[[117 142 144 135 128 115 125 134 116 134 141]
 [129 126 135 114 148 133 150 113 131 112 137]
 [136 132 127 133 127 136 128 135 136 135 126]
 [144 126 118 145 115 143 118 148 143 147 118]
 [149 111 115 123 138 153 145 124 150 123 120]
 [113 141 148 132 132 111 129 130 112 130 146]
 [122 139 139 137 126 121 124 136 121 137 137]]
:
[[149 111 115 123 138 153 145 124 150 123 120]
 [144 126 118 145 115 143 118 148 143 147 118]
 [136 132 127 133 127 136 128 135 136 135 126]
 [129 126 135 114 148 133 150 113 131 112 137]
 [122 139 139 137 126 121 124 136 121 137 137]
 [117 142 144 135 128 115 125 134 116 134 141]
 [113 141 148 132 132 111 129 130 112 130 146]]

[[112 113]
 [142 120]
 [110 105]
 [113 117]
 [137 131]]
:
[[142 120]
 [137 131]
 [113 117]
 [112 113]
 [110 105]]

[[114 147 116 114 129 150 142 134 114 134 137]
 [126 117 111 115 127 112 137 158 138 131 123]
 [113 147 116 115 129 150 144 133 115 135 136]]
:
[[126 117 111 115 127 112 137 158 138 131 123]
 [114 147 116 114 129 150 142 134 114 134 137]
 [113 147 116 115 129 150 144 133 115 135 136]]

[[123 125 127 133 125 126 128 132]
 [104 121 125 157 145 147 147 124]
 [139 126 134 126 117 137 117 138]]
:
[[139 126 134 126 117 137 117 138]
 [123 125 127 133 125 126 128 132]
 [104 121 125 157 145 147 147 124]]

[[125 129 127 127 120 130 131 131 137 118 124 127 124 126]
 [123 127 124 127 141 128 126 130 128 140 121 122 128 126]
 [142 132 127 127 145 124 117 127 131 115 136 136 134 123]
 [137 127 129 129 105 127 124 129 127 121 130 125 131 127]
 [138 128 126 127 149 132 127 131 122 110 126 129 128 129]
 [118 130 127 128 104 136 131 131 128 139 133 129 120 130]]
:
[[142 132 127 127 145 124 117 127 131 115 136 136 134 123]
 [138 128 126 127 149 132 127 131 122 110 126 129 128 129]
 [137 127 129 129 105 127 124 129 127 121 130 125 131 127]
 [125 129 127 127 120 130 131 131 137 118 124 127 124 126]
 [123 127 124 127 141 128 126 130 128 140 121 122 128 126]
 [118 130 127 128 104 136 131 131 128 139 133 129 120 130]]

[[114 120 112 104 123 128]
 [137 146 144 123 155 108]
 [108 141 135 105 141 106]
 [120 126 120 114 127 126]]
:
[[137 146 144 123 155 108]
 [120 126 120 114 127 126]
 [114 120 112 104 123 128]
 [108 141 135 105 141 106]]

[[120 128 120 133 140 125 106]
 [114 134 105 119 138 141 117]
 [117 131 144 116 121 133 122]
 [140 127 126 110 124 141 137]]
:
[[140 127 126 110 124 141 137]
 [120 128 120 133 140 125 106]
 [117 131 144 116 121 133 122]
 [114 134 105 119 138 141 117]]

[[151 105 104 103 100 112 146 108 147]
 [153 125 105 149 155 105 149 148 108]
 [148 126 110 149 149 105 154 153 109]]
:
[[153 125 105 149 155 105 149 148 108]
 [151 105 104 103 100 112 146 108 147]
 [148 126 110 149 149 105 154 153 109]]

[[111 140 109 146 142]
 [140 110 137 109 109]
 [133 148 148 119 143]
 [151 146 146 113 147]
 [144 147 147 110 144]
 [110 152 109 148 147]
 [134 111 120 123 104]]
:
[[151 146 146 113 147]
 [144 147 147 110 144]
 [140 110 137 109 109]
 [134 111 120 123 104]
 [133 148 148 119 143]
 [111 140 109 146 142]
 [110 152 109 148 147]]
---
[[134 128 129 129 105 118 113]
 [138 122 133 134  99 107 101]
 [112 120 109 154 124 143 155]
 [135 134 116 131 126 120 115]
 [107 116 121 123 121 135 146]
 [133 130 128 124 123 116 108]
 [142 109 117 130 106  98 113]]
:
[[113  98 106 130 117 109 142]
 [108 116 123 124 128 130 133]
 [146 135 121 123 121 116 107]
 [115 120 126 131 116 134 135]
 [155 143 124 154 109 120 112]
 [101 107  99 134 133 122 138]
 [113 118 105 129 129 128 134]]

[[125 135 136 134 127 129 130 136 133 130 123 124]
 [125 126 135 129 133 130 127 138 126 129 116 126]
 [130 142 127 125 127 130 128 121 133 126 117 129]
 [124 139 127 128 136 126 129 156 129 131 126 127]
 [129 132 132 134 124 127 128 125 124 128 145 127]
 [126 122 126 134 132 127 127 117 129 130 124 128]
 [129 120 124 125 127 128 126 151 127 133 136 129]]
:
[[129 136 133 127 151 126 128 127 125 124 120 129]
 [128 124 130 129 117 127 127 132 134 126 122 126]
 [127 145 128 124 125 128 127 124 134 132 132 129]
 [127 126 131 129 156 129 126 136 128 127 139 124]
 [129 117 126 133 121 128 130 127 125 127 142 130]
 [126 116 129 126 138 127 130 133 129 135 126 125]
 [124 123 130 133 136 130 129 127 134 136 135 125]]

[[134 108 147 111 138 115 136 117 133 113 137 118 134 121]
 [111 128  98 139 139 116 144 124 127 126 138 127 126 124]
 [129 137 106 109 112 116 117 116 119 114 126 139 126 136]
 [121 113 139 148 143 138 122 129 115 113 112 135 122 118]
 [109 139 109 124 135 136 125 130 119 122 147 137 144 115]
 [122 119 110 119 116 109 120 141 108 124 115 136 130 119]]
:
[[119 130 136 115 124 108 141 120 109 116 119 110 119 122]
 [115 144 137 147 122 119 130 125 136 135 124 109 139 109]
 [118 122 135 112 113 115 129 122 138 143 148 139 113 121]
 [136 126 139 126 114 119 116 117 116 112 109 106 137 129]
 [124 126 127 138 126 127 124 144 116 139 139  98 128 111]
 [121 134 118 137 113 133 117 136 115 138 111 147 108 134]]

[[120 111 135 119]
 [133 125 128 129]
 [131 143 137 135]
 [131 130 123 129]
 [116 111 155 128]
 [114 131 121 122]]
:
[[122 121 131 114]
 [128 155 111 116]
 [129 123 130 131]
 [135 137 143 131]
 [129 128 125 133]
 [119 135 111 120]]

[[120 138 112 120 123]
 [122 115 144 133 125]
 [115 138 134 123 134]
 [130 147 137 136 129]
 [117 125 111 123 128]
 [141 129 138 108 122]
 [127 131 112 116 129]
 [110 109 126 117 121]
 [149 129 122 144 128]]
:
[[128 144 122 129 149]
 [121 117 126 109 110]
 [129 116 112 131 127]
 [122 108 138 129 141]
 [128 123 111 125 117]
 [129 136 137 147 130]
 [134 123 134 138 115]
 [125 133 144 115 122]
 [123 120 112 138 120]]

[[138 125 116 141 146 156 149 113 129 121 139 134]
 [152 125 124 125 148 148 155 108 115 128 123 147]
 [125 137 133 124 130 121 122 143 125 119 134 132]
 [121 110 127 139 124 143 124 127 150 137 134 111]
 [137 109 143 114 120 126 123 124 136 151 112 125]
 [113 143 118 142 130 128 124 138 129 109 146 124]
 [148 132 133 117 146 133 146 125 109 123 123 149]]
:
[[149 123 123 109 125 146 133 146 117 133 132 148]
 [124 146 109 129 138 124 128 130 142 118 143 113]
 [125 112 151 136 124 123 126 120 114 143 109 137]
 [111 134 137 150 127 124 143 124 139 127 110 121]
 [132 134 119 125 143 122 121 130 124 133 137 125]
 [147 123 128 115 108 155 148 148 125 124 125 152]
 [134 139 121 129 113 149 156 146 141 116 125 138]]
---
[[132 142]
 [115 140]
 [141 139]
 [128 103]
 [127 130]]
:
[[132 142]
 [115 140]
 [141 139]]

[[131 144 147 105]
 [137 121 129 152]
 [126 117 120 140]]
:
[[131 144]
 [137 121]
 [126 117]]

[[103 103 133 119]
 [153 157 117 138]
 [146 116 139 130]]
:
[[103 103]
 [153 157]
 [146 116]]

[[112 123 143 127 151]
 [130 117 140 147 136]
 [157 142 145 142 130]]
:
[[112 123]
 [130 117]
 [157 142]]

[[143 117 136 125 122]
 [144 119 132 145 128]
 [100 126 129 153 101]]
:
[[143 117]
 [144 119]
 [100 126]]

[[108 126 128 127 115]
 [101 120 140 141 112]
 [ 99 119 134 135 109]]
:
[[108 126]
 [101 120]
 [ 99 119]]
